0: [ 6  9  3  4  8 11  6 11 10  4 10  5  5 11  9  6  9  5  6 11  5 11  8 12  6  5  3  5  9  9  4  6]
1: [ 8  9 10  8  6  6 10  6  5  9  5  7  7  6  8  9  5 10  4  7 10  5  4  6  9  9 10  9  5  7 10  5]
2: [11  7 12  9  3  4 11  4  5 11  4  8 11  5  6 12  4  9  8  6  7  5  6  5 12  6 10 11  4  4 11  7]
3: [ 8 11  4  6  9 11  7  9  7  6  8  3  3  9 10  6  8  8  3  8  8  8  6 10  5  7  6  6  7  9  3  3]
4: [ 3  5  7  7 11  7  5  8  8  6  9 10  6  7  3  5 10  5 10  4 11  7 10  7  5 11  6  5 10 10  7 11]
5: [ 5  5  5  4 10 11  5 11 13  4 11  9  9 11  8  5 11  3 10 11  3 12 12 11  6  6  7  5 11  9  7 10]
6: [11  8 11 11  4  4  9  4  6 11  4  9 11  6  7 12  4 10  8  7  7  5  6  5 12  6 10 12  5  3 11  7]
7: [12  7 12 10  2  3 11  3  6 11  3 10 12  4  9 14  3 10 10  9  6  5  6  4 14  7 12 13  4  0 12  6]
8: [ 7 11  4  6  9 11  7  9  7  6  8  3  3  9 10  6  8  8  4  8  8  8  6 10  5  7  5  6  7  9  3  4]
9: [ 8  8  7 12  4  6  8  5  4 10  5  8  7  5  6  9  6 10  5  4  9  5  5  6  8  7  7  9  5  7  8  6]
10: [ 5  6  5  3  9 12  7 12 13  3 12  7  9 13 10  5 11  2 11 13  2 13 11 12  6  4  5  5 11  8  7 10]
11: [ 9  9  9 12  5  6  9  6  4  9  6  6  7  6  7  9  5  9  5  6  9  6  5  6  8  7  6  9  5  7  9  5]
12: [9 9 9 9 5 7 9 6 6 9 6 7 7 6 8 9 6 9 5 6 8 6 5 7 8 7 7 9 5 7 8 6]
13: [ 4  4  7  6 11  8  4  9 10  6 10 11  7  7  4  5 10  5 10  6  9  8 10  7  5 12  6  5 11 10  7 12]
14: [ 3  0  6  4 12  8  1 10 13  5 12 14 10  9  2  5 13  3 13  6  6 10 15  7  5 10 10  4 14  8  9 12]
15: [11  7 13 10  4  3 11  4  5 10  4 10 11  5  9 13  3 10 10  8  5  5  7  4 13  5 11 13  4  1 11  8]
16: [ 3  2  5  4 11  9  2 10 12  7 11 12 10  9  5  5 12  3 11  7  6 10 14  8  6 10  9  4 13  9  7 12]
17: [ 9  9  9 11  5  6  9  5  5 10  6  6  8  5  8  9  5 10  6  6 10  5  5  6  9  8  9  9  5  7  9  6]
18: [10  8  9 10  4  5 10  5  4 10  5  7 10  6  7 10  5 10  7  6  8  5  5  6 11  7 10 10  5  5 10  7]
19: [ 7  8  5  4  9 11  6 11 11  4 11  6  6 12 11  5 10  5  8 12  3 12 10 12  7  4  5  5 10  9  5  9]
20: [ 7  7  4  3  9 12  8 12 12  3 12  5  7 13 11  6 11  4 12 13  2 14 11 13  6  5  3  5 11  8  6  9]
21: [ 7  7  3  3  9 12  7 13 13  1 12  6  9 15 13  6 12  1 15 15  0 15 12 13  7  3  4  4 11  6  7 10]
22: [ 4  4  7  8 10  7  5  8  8  7  9 10  6  6  2  5 10  6 10  4 12  7 10  6  5 13  6  5 10 10  6 11]
23: [ 6  8  6  8  9  9  8  8  7  8  8  8  5  7  5  6  8  8  7  6 10  7  7  7  5 11  7  6  8 10  6  9]
24: [ 6  6  5  3 10 11  6 13 13  3 12  8  9 13  9  6 11  2 13 14  1 13 12 12  6  6  5  5 11  8  7 10]
25: [12  8 12 11  4  3  9  4  6 12  4 10 12  5  7 12  4 10  9  7  7  5  6  4 12  6 11 12  4  2 12  7]
26: [ 4  4  7  5 10  9  4  9 10  7  9 10  7  8  7  5 10  4  7  8  6  9 10  9  5  9  7  5 11 10  7 11]
27: [ 5 10  8  7  9  9  7  8  7  7  8  4  4 10  8  5  8  8  2  8  9  8  5  9  6  8  3  7  7 11  3  5]
28: [ 8  8  8 10  4  6  8  6  5  9  5  8  8  5  7  9  6  9  5  5  9  5  6  6  8  7  9  9  6  7  9  8]
29: [12  7 12  9  3  2 11  4  5 11  3  9 12  6  9 13  3 11  8  8  6  5  6  4 13  7 12 12  4  1 12  5]
30: [ 9  9  9 11  5  6 10  5  4 10  6  8  7  6  7  9  5 10  6  6  9  6  5  6  8  6  9 10  5  8  9  5]
31: [ 6  5  5  3  9 11  7 12 12  3 12  7  9 12  9  6 11  3 12 13  1 13 12 13  6  6  4  4 11  8  7 10]
32: [ 9 12  4  8  8  9  8  8  7  6  7  2  3  8 10  7  7  9  5  8  9  7  5 10  6  7  6  7  6  9  4  3]
33: [11  8 10 11  5  4 11  5  5 10  6  9 11  5  8 11  4 10  6  6  8  5  6  5 10  8 11 11  4  5 10  7]
34: [11  7 11 11  4  3 11  4  7 10  4 11 11  5  9 13  4  9 10  8  6  5  7  5 13  6 11 12  4  2 11  6]
35: [11  9 10 11  4  6 10  5  4 10  5  8 10  5  7 10  5 10  5  6  7  5  5  6  9  7 10 10  5  5 10  7]
36: [ 4  2  6  6 11  7  3  8 11  6 11 12  8  7  4  5 11  4 11  5  9  8 12  6  5 11  7  4 12 11  9 12]
37: [12  8 12 12  3  3 10  4  5 11  4  9 12  5  8 12  3 11  9  7  7  5  6  4 12  8 12 12  4  2 12  8]
38: [ 6 10  7  6  8 10  7  9  7  7  8  5  3 10  8  5  8  8  2  8  8  8  6  9  5  6  5  6  7 11  3  5]
39: [12  7 13 11  2  2 10  3  6 11  3 10 12  4  8 14  3 11  9  8  5  5  7  4 15  6 12 13  3  0 12  8]
40: [ 8 10  4  6  9 10  7  9  8  6  8  3  4  9 12  6  8  8  5  8  7  8  6 10  6  5  6  6  7  9  4  4]
41: [ 6  8  7  8  9  8  6  6  6  8  8  7  4  6  6  6  8  9  6  3 11  6  6  6  5 12  6  7  7 10  6  7]
42: [12  8 10 10  3  3 10  4  5 11  4  9 12  5  8 12  4 10  7  8  8  5  6  5 12  5 12 12  4  3 11  7]
43: [11  9 10 10  5  5 11  5  5 10  4  8 10  5  7 10  5  9  5  6  8  5  5  6 10  5 10 10  5  6 10  6]
44: [ 3  1  5  6 12  7  2  8 10  6 11 13  9  6  2  5 11  5 12  4  9  8 12  6  5 13  7  4 12 10  8 12]
45: [ 8 10  3  5  9 11  6 10  8  5  8  2  3 10 10  5  9  7  6  9  7 10  7 11  5  6  3  6  8 10  3  4]
46: [ 5  7  7  5 10  8  5  9  9  6  9  8  7  9  7  5  9  6  7  8  7  9  9  8  6  7  5  6  9 10  6  9]
47: [12  8 11 10  2  3 11  4  6 11  3  9 12  5  7 13  3 10  9  8  7  5  6  4 13  5 12 12  4  2 12  7]
48: [ 6  7  7  8  9  7  5  8  6  9  8  8  5  6  3  6  8  8  6  4 11  6  7  6  4 11  6  6  8 10  5  9]
49: [ 4  4  6  6 10  8  5  9  9  6  9 11  9  8  5  6 10  5  9  6  7  9 11  8  6 11  8  5 11  9  8 10]
50: [ 5  8  8  5 10 10  6 10  9  6  9  6  6 10  8  5  9  6  4  9  6  9  8 10  6  8  4  6  9 11  4  9]
51: [12  8 12  9  2  3 11  4  5 11  4  9 12  4  7 13  3 11  9  7  7  5  6  4 13  6 12 12  4  2 12  8]
52: [10 10 10 12  7  5 10  5  6  9  5  5 10  7  8 10  5 10 10  8 10  6  4  5 11  7 10 10  5  5 10  4]
53: [ 4  3  6  4 11 10  2 11 13  4 12 10 10 10  8  5 11  3  9 10  3 12 13 10  6  8  7  4 12  8  8 11]
54: [10  8 10 10  5  3 10  4  6 10  5  9 11  6  8 11  5  9  8  7  7  5  6  5 12  7 11 11  5  3 10  8]
55: [ 9  8  8 12  4  6  8  5  4 10  5  9  7  4  6  9  6 10  5  4  8  5  5  6  8  7  9  9  5  6  9  7]
56: [11  9 10  8  5  5 10  5  6 10  4  7 10  6  9 11  5 10  8  8  8  6  6  5 11  7 10 11  5  4 11  5]
57: [10 11  9  9  7  6  9  6  6  9  5  5  8  6 11  9  5 10  8  8  9  6  6  6 10  8 10  9  5  6 10  4]
58: [11  8 11 10  2  4 11  4  4 11  4  9 11  5  8 12  4 10  7  6  7  5  5  5 11  7 11 11  4  3 11  7]
59: [ 3  1  6  5 12  8  3  9 11  6 11 12 10  6  2  5 11  5 10  5  9  9 13  6  5 12  7  4 12 10  8 12]
60: [ 5  6  6  6 10  9  6  9  9  7  9  9  7  8  6  5 10  6 10  8  9  8  8  9  5  7  6  6 10 10  6 10]
61: [12  7 12 12  3  2 12  3  6 11  3 11 12  4  8 14  3 10 10  7  6  5  6  4 14  6 12 13  4  1 12  6]
62: [11  9  9 11  4  5  9  5  5 10  4  7 10  5  7 10  5 10  6  8  9  5  5  6 10  7 11 11  5  5 10  5]
63: [ 8 12  3  7  8 10  7  9  7  5  8  3  3  8 12  6  8  8  5  8  8  8  4 10  5  6  6  6  6 10  5  3]
64: [12  8 11  8  3  3 12  4  6 11  3  8 12  5  8 12  4 10  8  7  6  5  6  4 12  7 12 12  4  3 12  7]
65: [10  8 11 11  4  4 11  5  5 10  4  9 10  5  5 11  4 10  6  7  7  5  6  5 11  6 10 11  5  5 10  8]
66: [11  6 11  9  4  3  9  4  6 11  4 10 11  6  6 12  4 10  9  6  8  5  7  4 12  7 10 12  5  3 11  6]
67: [ 7  9  8  8  7  7 10  6  5  8  6  6  6  6  7  8  6  9  4  6 10  6  5  7  7  8  6  8  6  9  7  6]
68: [ 7  8  4  4  9 11  8 12 11  4 11  5  6 13 11  6 10  4  9 12  2 12 10 12  6  4  5  5 10  9  4  7]
69: [ 5  7  7  8  8  8  7  7  7  9  8  8  4  6  5  6  8  7  5  4 11  6  7  7  5 10  4  6  8 10  5  9]
70: [ 6  8  7  8  9  8  8  7  6  9  8  7  5  6  5  6  8  9  6  5 11  6  6  7  5 12  7  6  7 10  6  9]

[ 5  9  7  6  9 10  8 10  8  6  9  6  4 10  9  5  9  7  5  9  8  9  7  9  6  7  4  6  8 10  4  9] 50
[ 8  9  8 10  6  7 10  6  5  9  7  6  5  5  6  7  6 10  4  5 10  5  5  6  6  8  8  8  6  9  6  6] 67
[ 8 11  1  5 10 12  7 11  8  4  8  2  3 10 10  5  9  7  7 11  6 10  6 12  5  4  3  5  8  9  3  3] 45
[ 8 12  4  7  8 10  7  9  7  5  8  3  3  8 12  6  8  8  4  8  8  8  5 10  5  6  5  6  7 10  5  4] 63
[ 4  0  5  5 12  8  0 10 14  6 11 15 10  9  2  6 13  1 14  6  4 11 15  7  5 11 11  3 14  8 10 11] 14
[ 3  3  5  4 13  8  4 10 12  7 11 12  9  9  5  5 11  3 11  7  6 10 13  8  6  9  9  4 12  9  8 12] 16
[ 8 12  5  8  8  9  8  8  6  7  7  3  3  7 11  7  7 10  4  7 10  7  5  9  6  7  8  7  6  8  4  3] 32
[ 5  8  8  6  9  9  8  9  8  7  8  6  4  9  6  5  8  8  5  8 10  8  6  8  6 10  6  6  8 11  3  9] 23
[10 11 10 12  7  5 10  5  6  8  6  5 10  7  8 10  5 10 10  8 11  6  4  5 11  7 10 10  5  6 10  4] 52
[ 6  8  6  4  9 10  6 10 11  5 10  5  5 10 11  5  9  6  5 10  6 11  8 11  6  6  3  5  9 10  3  7] 0
[10 10  8  8  6  6  9  6  7  8  6  6  9  7  8  9  5  9 10  9  9  6  5  6 10  7 10  9  6  6 10  4] 57
[ 9 11  6  8  8  7  8  7  6  7  6  4  5  7 10  8  6 10  6  8  8  7  5  8  8  6  9  8  6  7  6  3] 32
[ 7  9  7  9  8  8  8  7  6  8  7  6  4  7  7  6  7  9  4  6 10  6  6  8  6  7  5  7  7 10  5  7] 67
[ 4  3  6  4 11  9  3 10 12  6 11 12  9  9  4  5 11  4  9  8  6 10 12  8  5  9  8  4 12 10  8 11] 16
[10  9 10 10  6  4 10  5  7 10  5  7 10  6  9 10  5 10  9  8  9  5  6  5 11  8 10 11  5  5 10  5] 56
[ 4  4  7  5 10  9  3  9 10  6 10  9  7  9  7  5 10  5  9  6  7  9 10  9  5 10  7  5 11 10  7 11] 26
[ 8  8  7 12  6  7  8  6  5  9  6  8  7  5  4  9  6  9  5  4  9  5  6  6  7  8  7  9  6  7  8  6] 9
[ 5  9  7  6 10 10  6  9  8  6  9  5  5 10  7  5  9  6  2  9  7  9  7 10  6  6  4  6  9 10  4  8] 50
[ 9 10 11  8  6  5  9  5  6 11  4  7 10  6  8 10  5 10  7  8  9  5  5  5 11  9 12 10  5  6 11  5] 56
[ 8  9  8  9  6  7 10  7  6  9  7  7  8  7  8  8  6  9  5  7  8  6  5  7  9  7  9  9  6  7  9  5] 12
[ 7  9  5  4  9 11  8 12 10  3 11  5  5 13 11  6 10  4  8 12  3 12  9 12  7  4  5  5  9  9  3  7] 68
[10 11  6  7  8  8  9  7  6  7  5  4  5  7 10  7  6 10  6  7  9  7  5  8  7  6  8  7  6  8  7  4] 32
[ 6  7  6  4  8 10  7 11 11  3 11  7  7 11 10  6 10  4  9 13  4 12 10 12  7  4  4  6 10  9  6  9] 19
[ 8 11  2  5  8 11  6 10  7  4  8  3  4 10 13  6  9  6  6 10  6 10  7 12  5  4  4  6  8  9  4  3] 45
[10 11  7  8  8  7  9  6  7  8  6  4  7  7  9  8  6 10  8  8 10  6  5  7  9  6 10  9  5  7 10  3] 57
[ 8 11  9 10  7  7 10  6  6 10  7  6  6  6  8  7  6 10  5  6 10  5  4  7  8  9  8  8  6  9  7  4] 67
[ 4  5  4  4 10 10  5 12 13  3 12  9  9 12  7  5 12  2 11 11  3 12 13 11  6  5  6  4 12  8  7 11] 5
[ 3  3  6  5 11  8  4 10 10  6 10 12  9  9  5  5 11  4 10  6  7  9 12  8  5 11  7  4 12  9  7 11] 49
[ 9 11  6  8  9  8  9  7  6  7  6  5  5  7 12  7  6 10  7  8 11  6  5  8  7  7  9  8  6  8  5  4] 32
[ 4  8  7  5  9 10  8  9  9  7  8  6  6 10  8  5  9  6  6  9  7  9  7  9  6  8  4  6  9 11  4  8] 50
[ 9  9  8  8  4  6 10  6  4  9  6  7  9  5  6  9  6 10  5  5  8  5  5  6  8  9  9  9  5  7  9  9] 28
[ 5  9  7  6 10 10  8  9  8  6  9  6  5 10  7  5  8  7  3  8  8  9  6  9  6  9  4  6  8 10  4  9] 50
[ 8  9 10 12  5  7 10  6  5  9  6  7  7  6  6  8  6 10  3  5 10  5  5  6  8  7  6  9  6  8  8  6] 11
[ 5  9  6  5  9 10  6 10  8  6  8  5  4  9  8  5  9  6  5  8  7  9  7 10  5  8  3  6  8 11  4  6] 50
[ 5  4  8  6 10  7  5  8 10  7 10 10  8  7  4  6 10  5  9  7  7  8 11  7  6  9  8  6 10  8  8 10] 49
[11  8 12 11  3  4 11  4  5 10  4  9 11  5  5 11  4 10  6  7  7  5  6  5 11  5 11 12  4  4 11  8] 65
[ 4  5  7  5 10  9  4  9 11  6 10 10  9 10  8  6 10  5  7  8  5 10 11  8  6  9  9  5 11  8  9 11] 26
[ 5  8  8  6 10 10  7  9  9  6  9  6  4 10  8  5  9  6  5  8  7  9  8  9  5  9  4  6  9 10  5  7] 50
[ 8  8  6 11  6  7  7  6  5  9  6  8  5  4  6  8  7  9  5  3 11  5  6  7  5  8  9  7  6  9  6  6] 9
[11  9 11  9  5  4  9  4  5 10  4  8 11  5  9 11  4 10  8  9  8  5  5  5 12  8 11 11  5  4 11  5] 56
[7 9 8 9 8 7 9 7 7 9 7 7 6 7 7 7 7 9 6 6 9 6 6 7 8 9 9 7 7 9 7 5] 67
[ 4  6  7  5 10  9  5  9  9  6  9  9  7  9  6  5 10  5  7  8  7  9  9  8  6  7  5  5 10 10  6 10] 46
[ 9  9 10  9  5  6 10  6  5  9  5  7  8  6  7  9  5 10  4  7  9  5  4  6  9  9 10  9  5  7 10  5] 1
[ 6  7  5  3 10 12  7 12 12  2 12  7  8 13 10  6 10  3 11 13  2 13 11 12  6  3  6  5 10  7  7  9] 10
[ 9 11  5  7  8  9  8  8  6  6  7  3  4  8 11  7  7  9  5  7  9  7  6  9  7  7  6  7  6  8  5  3] 32
[ 7  8  8 11  7  7  9  6  5  9  7  6  6  6  7  7  7  9  5  6 10  6  5  7  6  7  7  8  6  8  6  6] 67
[ 3  2  6  6 11  7  0  8 10  6 11 13  9  7  3  5 11  4 13  4 11  8 12  6  5 14  9  4 12 10  9 12] 44
[ 4  2  6  5 11  9  2 10 11  7 10 11 10  9  5  6 11  4 10  7  6  9 13  8  6 10  9  5 12  9  8 11] 16
[ 8 12  5  7  9  9  8  8  6  6  7  3  4  7 10  6  7  9  5  8  9  8  5  9  6  7  7  7  6  8  4  4] 32
[ 6 10  8  8  9  8  8  8  6  8  7  4  4  8  8  6  7  9  5  7 10  7  5  8  6  9  5  8  7 10  4  7] 27
[ 7  8  4  4  9 11  8 12 11  4 11  5  5 13 11  6 10  4  9 12  2 12  9 12  6  4  5  5 10  9  4  6] 68
[ 8 11  1  5  9 12  6 11  7  3  8  3  3 11 14  5  9  6  7 10  6 10  8 13  5  4  4  5  8  9  3  3] 45
[10  8  8 11  5  6  8  5  5  9  5  9  8  4  5 10  5  9  5  5  8  5  6  6  8  8  9  9  5  6  7  7] 55
[ 8 10  6  8  9  8  8  7  6  7  7  4  4  7 10  7  7 10  6  8  9  7  5  8  7  7  9  7  6  8  6  4] 32
[ 5  8  8  5  9 10  9 10  8  5  8  7  6 10 10  5  9  6  5 10  7 10  8 10  6  6  4  6  9 10  5  9] 50
[ 9 12  4  8  8  9  8  8  6  7  7  1  3  8 12  7  7 10  6  9 10  7  5 10  6  8  8  7  6  8  4  3] 32
[ 8  9  9  9  5  6  9  6  5 10  6  6  7  8  8  8  6 10  4  5  9  6  5  7  8  7  8  9  5  8  8  5] 12
[ 5  7  7  6 10  8  7  8  6  7  8  7  5  7  6  5  9  7  8  6 10  7  7  7  5 11  5  5  9 10  4  9] 23
[11  9 11  9  5  4  9  4  5 10  4  8 11  5  9 11  4 10  8  8  8  5  5  5 12  8 11 11  5  4 11  5] 56
[ 6  8  7  4  8 11  7 11 11  4 11  6  6 12 12  5 10  4  8 11  3 11  9 12  6  5  5  5  9 10  4  9] 19
[ 8  7  6 12  7  7  5  6  5 10  6  8  4  4  5  7  8 10  4  2 11  4  6  6  5 10  8  7  7  9  7  5] 41
[ 5  7  7  4  9 11  8 11 11  4 11  7  7 12  9  5 10  5  8 11  4 11  9 11  7  7  5  6 10 10  4 10] 19
[ 7  9  8  8  7  7 11  6  5  8  6  6  5  6  7  8  6  9  4  6 10  6  4  7  7  8  6  8  6  8  6  5] 67
[ 7  7  6  5  8 10  7 10 10  5 10  7  8 12 10  6  9  5 10 12  4 11  9 11  8  4  5  7  9  8  6  8] 19
[ 8 10  8 10  6  8  9  6  4  9  8  5  5  6  7  7  6 10  3  6 10  6  4  7  7  8  6  8  6  9  6  5] 67
[ 5  7  7  4  9 11  7 10 11  4 11  7  7 11  8  5 10  5  8 11  5 11  9 11  6  7  5  6 10 10  5 10] 19
[ 5  9  7  6  9 10  7  9  8  7  9  6  4  9  7  5  9  7  3  8  8  9  7  9  5  7  5  6  8 11  4  6] 38
[ 5  5  6  4 10 10  5 11 13  4 11  9  9 12  9  6 11  3 12 12  3 12 11 11  7  5  6  5 11  8  9 10] 5
[10 10 10 11  7  5 10  6  7  9  5  6 10  6  9  9  5 10  9  8 10  6  5  6 10  8 10 10  5  7 10  4] 52
[12  7 12 10  2  3 11  4  6 11  3 10 12  4  9 13  3 10  9  9  6  5  6  4 14  7 12 12  4  1 12  6] 7
[10  8  9 10  5  5  9  5  5  9  5  7 10  6  8 10  5  9  7  7  7  6  6  6 10  6 10 10  5  5 10  9] 18
[ 4  5  8  5 11  9  4 10 10  6 10  9  7  8  3  5 10  5  7  7  7  9 10  8  5  9  7  5 10 10  7 10] 26
[ 6  8  6  4  9 11  8 11 10  4 11  6  6 12  9  5 10  5  7 11  4 11  9 11  6  6  5  6 10 10  4  9] 19
[ 6  7  4  4  9 11  7 12 12  3 12  6  7 13 10  6 11  4 12 12  3 13 11 12  6  5  3  5 11  8  6  9] 20
[ 3  1  6  6 11  7  1  8  9  7 11 13  9  6  4  5 11  4 12  4  9  8 13  6  5 13  7  4 12  9  9 12] 44
[ 9 12  6  8  8  8  9  7  6  7  6  3  4  7 11  7  7 10  5  8  9  7  5  9  7  7  9  8  6  8  5  3] 32
[ 5  8  8  5 10 10  8 10 10  6  9  7  7 11  8  5  9  5  6  9  5 10  8 10  6  8  4  6  9 10  4  9] 50
[ 9 10  1  5  8 11  7 11  8  4  8  2  3 10 12  6  9  6  8 10  5 10  8 12  5  4  4  5  8  9  4  3] 45
[ 8 10  2  5  9 12  6 11  8  4  9  3  3 11 12  5  9  6  7 11  6 11  8 12  5  4  3  5  8 10  3  4] 45
[10 12  4  7  8  9  9  8  6  6  6  3  4  9 11  7  8  9  5  8  9  7  5 10  6  8  6  7  6  8  5  4] 32
[10  8 11 10  5  4 10  4  6 10  5  9 10  6  9 11  4  9  7  8  6  5  6  5 12  7 11 11  5  3 10  8] 54
[ 6  6  7  6  9  8  7  8  9  7  9  9  7  8  6  6  9  6  9  8  9  8  8  8  6  7  6  6  9  9  6 10] 60
[ 9 10  1  4  8 12  6 11  9  4  8  1  3 11 12  6  9  6  8 10  5 11  8 13  5  4  3  5  8  9  3  3] 45
[ 6 10  7  6  8 10  8  9  7  7  8  6  4  9  8  6  8  8  2  8  7  8  6  9  6  6  5  7  7 10  4  5] 38
[ 5  8  7  5  9 10  8  9  8  7  8  6  5  9  8  5  9  6  5  9  7  9  7  9  6  8  4  6  9 11  4  8] 50
[ 6  7  7  8 10  8  6  7  7  8  8  8  4  6  6  5  9  7  7  4 10  7  7  7  5 11  4  6  8 10  5  9] 69
[ 5  7  6  5 10  9  5  9  9  6  9  8  6  9  7  5 10  5  7  9  6  9  9  9  6  7  5  5 10 10  5  9] 46
[ 5  5  7  5  9  9  5  9 10  7  9 10  7  8  7  5 10  5  7  8  6  9 10  8  6  9  7  6 10 10  8 10] 26
[10 11  9 10  7  5 11  5  5  9  6  6 10  7  8 10  5 10  8  8 10  5  6  5 11  8 11 10  5  6 11  4] 52
[ 5  8  7  5 10 10  6 10  9  6  9  6  5 10  8  5  9  6  4  9  7  9  8 10  6  8  4  6  9 10  4  8] 50
[ 7 10  3  5  9 11  6 10  8  4  9  3  4 10 10  5  9  7  7 10  6 10  7 11  5  6  3  5  8 10  4  5] 45
[ 9 12  4  8  8  9  7  8  5  6  7  2  3  8 11  7  7 11  5  8 10  7  4  9  5  8  8  7  6  9  5  3] 32
[ 5  7  7  7  9  9  7  7  7  8  8  8  5  6  6  5  9  7  6  4 11  6  7  7  5 10  6  6  8 11  3  9] 69
[ 8  9  8  9  5  6  9  6  5 10  6  6  6  7  7  8  6 10  5  5  9  6  5  7  7  8  8  9  5  8  8  5] 12
[ 9 10  2  5  8 12  6 11  8  3  9  2  3 10 12  6  9  6  9 10  6 11  8 12  5  4  3  5  8  9  3  5] 45
[ 3  1  5  4 11  9  1 10 12  7 11 12 10  9  4  5 11  3 11  7  6 10 13  8  5 11  9  4 13  9  7 12] 16
[ 5  7  8  5 10 10  6  9  9  6  9  7  6  9  6  5  9  6  4  8  7  9  8  9  5 10  6  6  9 11  5 10] 50
[ 5  7  7  6 10  8  5  9  9  7  9  9  7  8  7  5  9  6  6  8  7  9  9  8  6  7  5  6  9  9  6 10] 46
[ 5  6  7  8  9  8  7  8  7  9  8  8  4  6  4  5  8  7  5  4 12  6  7  7  4 11  4  6  8 11  4  9] 69
[ 5  7  8  5 10 10  6 10  9  6  9  7  6 10  7  5  9  6  5  8  7  9  8  9  6  9  4  6 10 11  5  9] 50
[ 8  9  7  9  8  8  8  7  5  8  7  6  4  6  6  6  7  9  3  5 10  6  5  7  6  8  5  8  7 10  5  7] 67
[ 3  1  6  5 12  8  3  9 11  6 11 12 10  6  2  5 11  5 10  5  9  9 13  6  5 12  7  4 12 10  8 12] 59
[ 9 12  5  8  7  7 10  7  6  7  7  3  5  8 10  7  6 10  5  8  9  7  5  8  7  8  9  8  6  8  7  3] 32
[ 3  1  5  6 12  8  1  8 10  7 10 13  9  7  2  5 11  5 12  4 10  8 12  6  4 12  7  4 12  9  9 12] 44
[ 8 11  9  8  8  7  8  6  6  8  6  5  7  7  9  8  6 10  7  7 10  6  5  7  8  6  9  9  6  7  8  3] 57
[ 4  4  6  6 10  8  3  8  9  7  9 11  7  8  4  5 10  6  9  6 10  8 10  7  5 12  6  5 11 11  7 11] 13
[ 7  7  4  4 10 12  8 13 12  2 11  5  7 14 10  6 11  3 12 14  2 13 11 13  6  3  3  5 10  8  6  8] 20
[10 12  5  8  8  9  7  7  6  7  6  4  4  8 10  7  7 10  5  8  9  7  5  8  7  7  7  8  6  8  7  3] 32
[10 10  8  9  8  6 10  5  6  9  6  5  8  7  9  9  6 11  8  8 10  6  5  6 10  9 10  9  5  6 10  4] 57
[ 8 11  9  9  8  7  8  6  6  9  5  6  7  7  9  8  6 10  9  8 10  6  5  6  9  9  9  9  5  7  9  4] 57
[ 4  6  9  5 10  9  6  9  9  5 10  9  7 10  6  5 10  5  7  8  8  9  9  8  5  9  5  5 10  9  6 11] 46
[ 3  4  6  4 11 10  4 10 12  6 11 11  8  9  6  5 11  5  9  8  5 10 11  9  5  8  7  4 11 10  6 11] 26
[ 5  6  8  6 10  9  5  9 10  6  9  8  7  8  4  6  9  6  6  8  7  9  9  8  6  8  8  6 10  9  7  9] 46
[ 9 11  5  7  9  9  7  8  6  6  7  3  4  8 11  7  7  9  5  8  9  7  5  9  6  7  6  7  6  8  4  4] 32
[ 5 10  7  6  8 10  8  9  8  7  8  5  3  9  7  5  8  7  4  8  8  8  5  9  6  6  4  6  8 11  3  7] 38
[ 9  9  9 11  5  6 10  5  4 10  6  7  7  6  7  9  5 10  6  6  9  6  4  6  8  6  9  9  5  8  9  5] 30
[ 5  9  7  6 10 10  8 10  8  6  9  6  5 10  7  5  9  7  4  9  7  9  7  9  6  9  4  6  8 11  4  9] 50
[ 8  7  6 12  6  7  7  6  5  9  6  8  5  3  6  7  7  9  5  2 11  4  6  6  5  9  9  7  6  9  6  7] 9
[ 4  4  6  5 12  8  5 10 11  7 10 11  9  8  5  5 10  4 10  7  6  9 12  8  6  9  9  5 11  9  8 11] 49
[ 8 12  4  8  8  9  7  8  6  7  7  3  3  8 11  7  7  9  6  8  9  7  6  9  6  7  7  7  6  9  7  4] 32
[ 9 11  5  8  8  9  9  8  6  8  7  3  4  8 11  8  7  9  6  8 10  7  5  9  7  5  8  8  6  8  7  3] 32
[ 9 11  9  9  8  6  9  6  6  8  6  5  7  7  9  8  5 10  7  7 10  6  4  6  9  8 10  9  5  7 10  3] 57
[ 7 11  8  8  8  8  9  7  5  9  8  4  4  7  7  6  7 10  3  7 10  6  5  7  6  9  7  7  6 11  5  4] 67
[ 7 10  9  8  8  8  9  7  5  8  8  4  4  7  9  6  7 10  3  6 11  6  4  7  7  8  6  8  6 11  5  5] 67
[12  7 13 10  3  2 12  3  5 10  4 10 11  4  9 14  3 10 10  7  5  5  6  4 13  5 11 13  4  1 11  8] 15
[11  9 10 11  4  4 10  5  5 11  4  8 11  5  7 11  5 10  6  8  9  5  5  5 11  7 11 11  5  5 11  6] 62
[10 12  5  8  9  8  9  8  6  7  7  4  4  8 11  8  7 10  5  8 10  7  5  9  7  5  9  8  6  8  7  3] 32
[ 6  9  7  6  9  9  9  9  8  7  8  5  4  9  7  5  9  7  4  8  7  9  5  9  6  5  4  6  8 12  3  8] 38
[ 8  9  2  4  9 12  6 12 11  2 11  5  5 13 13  6 10  4 10 13  2 13 10 14  6  2  3  5 10  7  4  5] 68
[10 11  5  8  8  9  7  8  6  6  7  3  3  7 11  7  7 10  6  7 10  7  5  9  6  6  7  7  6  8  5  3] 32
[10  9 10 10  6  4 11  4  7 10  4  7 11  6  9 11  4 10  9  8  8  5  6  4 11  7 11 11  5  4 11  5] 56
[ 7 10  3  4  8 11  7 11  9  4  9  4  4 11  9  6  9  6  6 10  6 11  8 12  6  5  3  5  8  9  4  5] 0
[ 5  7  7  5  9 10  7 10 10  7  9  8  6 11  8  5  9  6  6  9  6 10  7  9  5  5  4  6  9 11  4  9] 50
[10 10 10 12  7  5 10  5  6  9  6  5 10  7  8 10  5 10 10  8 10  6  5  5 11  7 10 10  5  5 10  5] 52
[10 11  6  8  7  8  9  7  7  7  5  3  5  7 10  7  6 10  6  7  8  7  5  9  7  6  8  7  6  8  7  3] 32
